One vector is turned by the same rotation once a tick. Each row is the vector after some number of ticks, and that number follows the row.
The counts run from 0 to 446.
| -3.981 | -3.653 | -0.111 | -0.739 |  3.956 | -1.475 | -1.879 | -0.230 |  1.886 |  4.386 |  1.252 |  0.784 |  1.088 |  1.886 | -1.072 | -1.166 |  0.465 |  0.988 |  3.694 |  1.326 | -3.446 |  0.567 |  0.728 | -3.060 |  2.340 |  1.055 | -1.170 |  2.015 | -1.154 |  1.446 |  1.539 | -0.795 | -1.714 | | 350
| -1.167 |  3.889 | -0.063 | -0.994 |  0.682 |  2.164 |  2.240 |  1.199 |  0.672 |  3.619 | -2.938 | -2.716 | -1.490 | -1.647 |  2.528 |  1.020 |  1.983 |  4.066 |  0.237 | -1.982 | -0.580 |  2.818 |  1.260 | -0.603 |  0.916 | -0.264 |  0.658 |  3.488 | -1.904 | -1.542 |  0.660 | -2.253 | -3.868 | | 408
| -2.079 | -0.071 |  1.167 | -0.862 |  3.390 | -1.068 |  1.040 |  5.279 |  2.768 |  3.723 |  0.099 |  1.460 |  2.012 |  0.134 |  5.025 | -1.148 |  0.261 | -1.403 | -2.770 | -1.509 |  2.908 |  2.937 |  2.194 |  3.057 |  0.132 |  0.184 |  1.223 |  0.651 | -0.031 |  0.842 |  0.881 | -0.370 | -0.446 | | 18
|  0.244 |  1.342 |  2.614 |  0.217 |  2.537 | -4.191 |  2.247 |  0.088 | -2.533 | -1.427 | -1.529 | -5.277 |  0.830 |  0.381 |  1.037 | -2.442 |  2.852 | -2.404 |  1.155 | -0.811 | -4.177 | -0.337 | -0.526 |  2.385 | -0.332 | -3.020 |  0.974 |  0.414 |  1.300 | -1.692 | -1.219 | -1.217 | -1.300 | | 371
|  0.632 | -3.370 | -4.608 |  0.929 |  2.802 | -0.741 |  1.640 | -0.567 |  0.810 | -1.760 | -1.190 | -0.961 |  1.406 | -1.120 | -4.613 |  0.036 | -1.506 | -0.379 | -2.402 | -2.651 | -1.224 |  0.921 | -3.436 |  0.404 | -4.316 | -1.670 | -0.783 | -1.714 | -0.475 | -2.323 |  1.599 | -1.460 | -0.873 | | 247
| -0.045 |  1.113 |  2.947 |  1.026 |  2.296 |  1.365 |  4.008 |  0.709 | -0.180 |  2.052 | -1.956 | -0.366 | -2.475 |  0.397 | -0.232 | -0.245 |  0.695 |  3.426 | -1.144 |  2.897 |  0.695 |  0.042 |  2.983 | -5.831 | -1.088 | -2.225 |  1.510 | -2.167 | -0.748 | -0.028 | -1.745 |  4.015 |  0.187 | | 97
|  0.650 | -1.877 |  2.880 | -0.246 |  2.242 | -4.212 | -1.444 |  1.366 | -1.704 | -1.223 | -1.072 | -4.436 | -0.491 |  0.459 |  0.115 | -2.332 |  1.054 | -1.812 |  2.686 | -1.804 | -4.542 | -2.447 | -1.590 |  2.790 |  1.895 | -2.892 |  1.459 |  0.849 | -0.260 | -1.916 | -1.087 |  0.228 |  1.071 | | 368
| -1.266 |  1.713 |  5.001 | -0.679 |  2.345 | -2.208 | -1.902 |  3.065 |  1.502 | -1.837 |  0.898 |  0.036 |  0.209 |  0.296 |  4.316 | -1.305 |  0.940 | -2.374 | -1.553 | -0.798 |  2.930 |  1.408 |  0.555 |  0.439 |  3.033 | -0.682 |  2.029 |  0.692 | -1.897 |  3.080 | -2.585 | -2.756 |  0.684 | | 202
| -0.867 |  3.730 |  2.107 | -0.526 |  1.863 | -0.327 |  1.790 |  0.186 |  3.351 |  0.465 | -1.890 | -1.061 |  1.251 | -1.933 |  2.894 | -2.068 |  1.068 | -0.223 | -2.539 | -0.842 |  3.783 |  3.164 |  2.177 | -0.982 | -0.247 | -1.167 |  2.656 |  1.081 | -2.585 |  1.995 | -3.466 | -3.435 | -1.581 | | 207
| -2.385 | -1.179 | -2.987 | -1.786 |  1.776 |  1.763 | -3.457 | -0.026 |  0.551 |  1.903 |  4.433 |  0.363 |  3.363 | -0.730 | -1.003 | -1.509 |  0.177 |  0.183 |  3.550 | -1.595 | -2.639 |  0.027 |  2.980 | -1.247 |  1.235 |  2.429 | -3.601 |  2.501 | -1.989 |  0.648 |  1.397 | -0.948 |  0.996 | | 345
|  3.288 |  1.773 |  0.279 | -2.465 |  0.100 |  0.342 | -0.673 |  0.220 |  1.197 | -0.975 | -0.619 |  0.849 |  1.333 | -0.814 |  2.254 |  3.151 |  0.084 |  5.509 | -1.675 | -1.186 |  0.910 |  1.099 |  1.695 | -1.546 |  5.273 |  2.726 | -2.394 |  1.845 | -3.036 |  0.953 | -0.079 |  1.640 |  1.986 | | 31
|  0.238 |  1.015 | -0.302 | -3.501 | -1.930 | -0.650 | -0.172 |  0.399 | -4.280 |  5.254 | -2.275 | -0.851 |  0.189 | -0.328 |  1.816 | -1.189 |  1.961 | -2.440 | -1.719 | -3.947 | -0.821 |  1.691 | -0.166 | -1.408 |  0.478 |  3.733 |  2.021 |  0.019 | -3.338 | -0.872 | -2.978 |  0.732 | -2.254 | | 334
| -0.340 |  0.289 | -3.511 | -1.351 | -1.536 |  0.223 | -0.015 | -1.103 | -1.748 |  3.586 |  2.294 |  1.651 |  2.766 |  0.345 | -2.164 | -1.102 |  0.357 |  1.544 | -1.276 |  1.737 | -2.896 |  0.046 |  4.011 | -4.904 | -0.596 |  3.431 | -3.458 | -1.758 | -0.930 |  0.350 |  2.088 |  2.057 |  0.616 | | 157
| -1.218 | -1.228 |  1.284 | -1.519 |  1.521 | -5.962 |  3.067 |  1.326 | -0.034 |  2.295 | -0.625 | -2.510 | -1.666 |  0.320 |  0.796 | -0.822 |  0.371 | -2.234 | -1.047 |  2.743 | -3.560 | -0.100 |  0.442 |  4.026 |  0.184 | -2.238 |  0.123 | -1.231 |  2.047 | -2.818 |  1.926 | -0.362 | -0.890 | | 186
| -1.508 |  0.524 | -0.748 | -2.950 | -0.242 | -1.008 | -0.110 |  2.582 | -2.363 |  2.079 |  0.678 | -4.193 | -2.879 | -1.489 | -0.579 | -3.816 |  1.897 | -3.573 | -0.694 | -2.061 |  0.563 |  0.674 | -3.440 | -0.066 | -1.004 | -3.476 |  0.119 | -2.141 | -0.757 |  1.425 | -2.288 | -2.724 | -1.862 | | 76
| -2.959 |  0.100 |  0.543 |  0.827 |  2.152 |  3.455 | -1.515 |  4.121 | -2.162 |  3.662 |  4.135 | -1.189 | -0.888 |  1.515 |  0.826 | -4.656 |  1.702 | -0.615 | -0.068 | -1.509 |  2.658 |  0.413 |  2.034 |  0.546 | -0.613 | -2.367 | -0.621 | -0.845 | -1.052 |  1.109 | -0.391 |  1.858 |  1.479 | | 274
| -1.878 | -4.061 |  0.730 |  0.822 |  0.535 | -1.476 | -0.668 |  1.929 | -0.719 | -2.131 |  2.430 |  4.855 | -2.309 |  3.101 |  0.336 |  2.459 | -1.880 | -1.726 | -3.442 |  1.741 |  1.687 |  1.231 |  0.052 |  1.666 |  1.658 |  1.925 |  1.890 |  0.156 | -1.667 | -4.082 |  1.908 | -0.919 |  1.813 | | 126
| -1.436 | -1.133 |  0.570 | -2.499 |  0.888 | -6.626 |  2.875 |  1.613 |  1.215 |  1.423 | -0.921 | -2.211 | -2.077 | -1.112 |  0.403 | -0.699 | -0.629 | -2.699 | -0.488 |  3.521 | -3.637 | -0.390 |  0.355 |  2.269 |  0.273 | -2.760 |  0.666 | -1.624 |  1.699 | -2.133 |  1.323 | -1.854 | -0.185 | | 187
| -3.667 | -0.974 | -1.766 | -4.887 |  0.950 |  0.503 |  1.315 | -1.277 | -0.945 |  5.975 |  0.487 | -0.205 | -1.229 | -0.776 |  0.580 | -1.007 |  1.445 | -1.850 |  1.871 | -1.285 | -0.875 |  2.914 |  0.723 |  0.073 |  0.550 |  2.928 | -2.123 |  2.993 | -2.293 | -1.573 | -1.029 | -0.648 | -3.571 | | 149
| -0.414 |  4.279 |  2.023 | -0.576 | -1.810 | -3.254 |  1.251 | -1.888 | -0.051 | -3.785 |  0.476 | -2.598 |  0.931 | -1.480 |  0.533 | -2.457 |  0.704 | -3.088 | -3.689 |  1.769 |  0.215 |  0.785 |  3.431 |  0.559 | -0.207 | -1.297 |  1.518 | -1.031 | -1.198 | -0.043 | -2.438 | -4.290 |  1.262 | | 7
| -0.398 |  3.242 |  4.798 | -0.739 |  0.207 | -4.499 |  2.386 | -1.396 | -2.775 | -2.463 | -0.718 | -2.687 | -0.621 |  0.105 |  2.031 | -0.694 |  1.945 | -3.798 | -2.221 |  1.385 | -1.721 |  0.843 |  2.401 |  1.076 | -0.019 | -0.872 |  1.368 | -1.065 | -0.345 | -1.964 | -2.345 | -1.280 | -0.691 | | 4
|  1.785 |  0.368 | -1.051 |  1.992 |  2.039 | -2.039 |  1.765 | -4.083 | -0.298 | -3.056 | -0.647 | -3.597 |  5.181 |  0.247 | -3.138 | -3.768 |  1.088 |  2.140 |  2.160 |  0.399 | -2.687 | -0.840 |  1.024 | -0.175 | -0.565 | -1.950 | -0.603 |  2.096 |  0.095 | -0.737 | -1.122 | -0.018 |  2.455 | | 175
| -1.402 | -1.680 | -2.128 |  0.794 | -0.456 | -0.130 |  1.055 | -0.512 |  0.672 | -4.955 |  3.462 |  3.567 | -1.064 | -0.126 | -1.148 |  2.859 | -2.477 | -0.574 | -1.971 |  3.259 |  0.564 |  0.887 |  1.739 |  0.845 |  0.854 |  1.131 |  0.060 |  0.982 | -0.593 | -4.840 |  3.094 | -2.790 |  2.633 | | 122
| -2.214 |  0.760 | -0.639 | -0.464 | -0.431 |  2.705 | -3.177 |  1.894 | -1.536 |  0.732 |  5.582 | -1.485 | -1.431 |  0.056 | -1.436 | -4.649 |  0.238 | -0.661 | -1.222 | -0.700 |  3.165 | -0.680 |  1.733 | -1.098 |  0.212 | -2.905 | -1.785 | -1.767 | -2.358 |  1.979 | -1.637 | -0.288 |  3.009 | | 271
|  2.287 | -3.919 | -3.776 | -2.840 |  1.769 | -2.338 |  0.309 |  1.581 | -0.577 | -3.065 |  2.529 |  0.372 | -0.002 |  0.907 | -1.796 | -0.227 | -0.571 |  0.316 | -0.691 | -0.630 |  1.001 |  0.377 | -6.001 |  1.477 |  1.840 | -0.893 | -3.700 | -1.323 |  0.965 | -0.139 |  1.620 | -0.705 |  1.103 | | 253
| -1.979 |  0.384 |  1.228 | -0.996 |  1.523 | -3.780 |  0.195 |  3.832 |  1.731 | -0.058 |  3.663 |  1.118 |  0.243 |  2.383 |  2.706 | -1.260 |  0.494 | -0.289 | -3.718 |  3.374 |  1.879 |  1.486 |  1.159 |  3.376 |  2.546 | -1.710 | -1.595 | -1.121 |  1.189 |  1.311 |  2.443 | -2.300 |  1.100 | | 384
| -1.075 |  1.271 |  1.637 | -1.604 |  2.205 |  2.330 | -0.663 |  2.326 |  1.566 |  2.478 | -1.193 | -2.772 | -2.791 | -2.438 |  3.284 |  1.240 |  0.847 |  3.053 |  1.567 | -3.966 |  0.571 |  1.828 |  0.793 |  1.250 |  2.929 | -0.765 |  0.502 |  3.976 | -3.630 | -1.385 | -1.190 | -0.843 | -1.007 | | 405
| -0.500 |  3.105 | -3.706 |  0.178 | -0.368 |  2.513 |  2.080 |  0.751 |  0.623 |  1.734 | -1.405 | -0.797 |  0.383 | -2.503 | -0.457 |  3.061 | -0.129 |  4.839 | -1.988 | -0.177 | -2.469 |  1.592 |  2.998 | -2.228 | -1.500 |  0.127 | -0.943 |  0.514 | -1.176 | -2.895 |  3.955 | -1.563 | -1.449 | | 413
|  0.139 | -1.256 |  3.476 |  0.203 |  1.295 |  0.215 |  1.918 |  0.677 | -1.411 |  0.073 |  0.172 | -0.319 | -4.946 |  1.308 |  1.182 |  1.527 |  0.095 |  3.529 |  2.585 |  2.761 | -0.800 | -0.944 |  1.621 | -0.721 |  4.414 | -1.101 |  0.869 |  2.005 | -0.937 | -3.692 |  0.173 |  3.906 |  2.662 | | 293
|  0.507 | -2.077 | -1.454 |  0.960 |  1.826 | -2.996 |  0.051 | -2.620 |  1.810 | -2.446 |  1.344 | -3.334 |  2.449 | -0.206 | -2.708 | -3.661 | -0.858 |  1.819 |  2.305 |  0.553 | -2.216 | -1.335 |  0.915 |  3.201 |  1.203 | -3.060 | -1.456 |  2.766 | -0.840 | -1.936 |  0.294 | -0.411 |  3.810 | | 178
|  0.805 |  0.141 | -3.094 | -2.548 |  0.184 |  1.194 | -0.565 |  2.219 |  5.102 |  2.544 |  0.291 | -0.545 |  0.402 | -3.534 |  1.510 |  0.698 | -1.882 |  4.554 | -1.770 | -1.790 |  2.398 |  1.599 |  2.695 |  1.591 |  2.398 | -0.696 | -1.597 |  1.442 | -2.808 | -0.129 |  1.040 | -0.387 |  2.880 | | 215
| -0.714 | -2.870 |  2.935 |  1.491 |  4.268 | -1.695 | -1.511 |  0.125 | -0.889 |  1.585 | -1.527 | -1.369 |  1.272 |  1.361 | -1.162 | -2.152 |  0.942 | -1.658 |  3.479 | -1.096 | -4.799 | -2.009 |  0.465 | -4.611 | -0.828 |  0.000 |  2.716 |  0.269 | -1.218 | -0.206 | -2.681 |  2.263 | -0.053 | | 168
|  1.695 | -1.525 |  2.692 |  0.335 |  2.578 | -4.058 | -0.995 |  1.571 | -2.543 | -0.758 | -0.756 | -4.283 |  0.524 |  1.762 |  0.248 | -2.292 |  1.191 | -0.685 |  1.471 | -2.200 | -4.094 | -2.202 | -1.182 |  3.328 |  1.869 | -2.242 |  0.795 |  0.536 |  0.236 | -1.786 | -0.626 |  2.182 |  1.755 | | 367
|  3.335 | -2.459 | -0.748 |  0.886 |  0.241 | -3.898 | -1.212 | -1.836 |  0.641 | -1.203 | -1.074 | -1.200 |  2.709 |  0.763 | -3.823 | -1.699 | -1.083 |  3.121 | -0.564 |  2.340 | -3.481 | -3.128 |  0.267 | -3.405 |  0.829 | -1.212 | -0.176 | -2.245 | -0.677 |  0.668 |  0.084 |  2.045 |  3.894 | | 360
| -1.647 |  1.488 | -2.031 | -1.642 |  2.257 |  2.859 |  0.452 |  2.370 |  0.491 | -0.997 |  5.720 |  0.403 |  0.990 | -0.672 |  0.374 | -2.362 |  0.944 |  1.029 |  1.203 |  1.670 |  2.619 |  1.095 |  1.598 | -1.961 |  1.394 | -1.904 | -4.874 | -1.580 |  1.145 |  2.734 |  0.944 | -0.801 |  2.004 | | 86
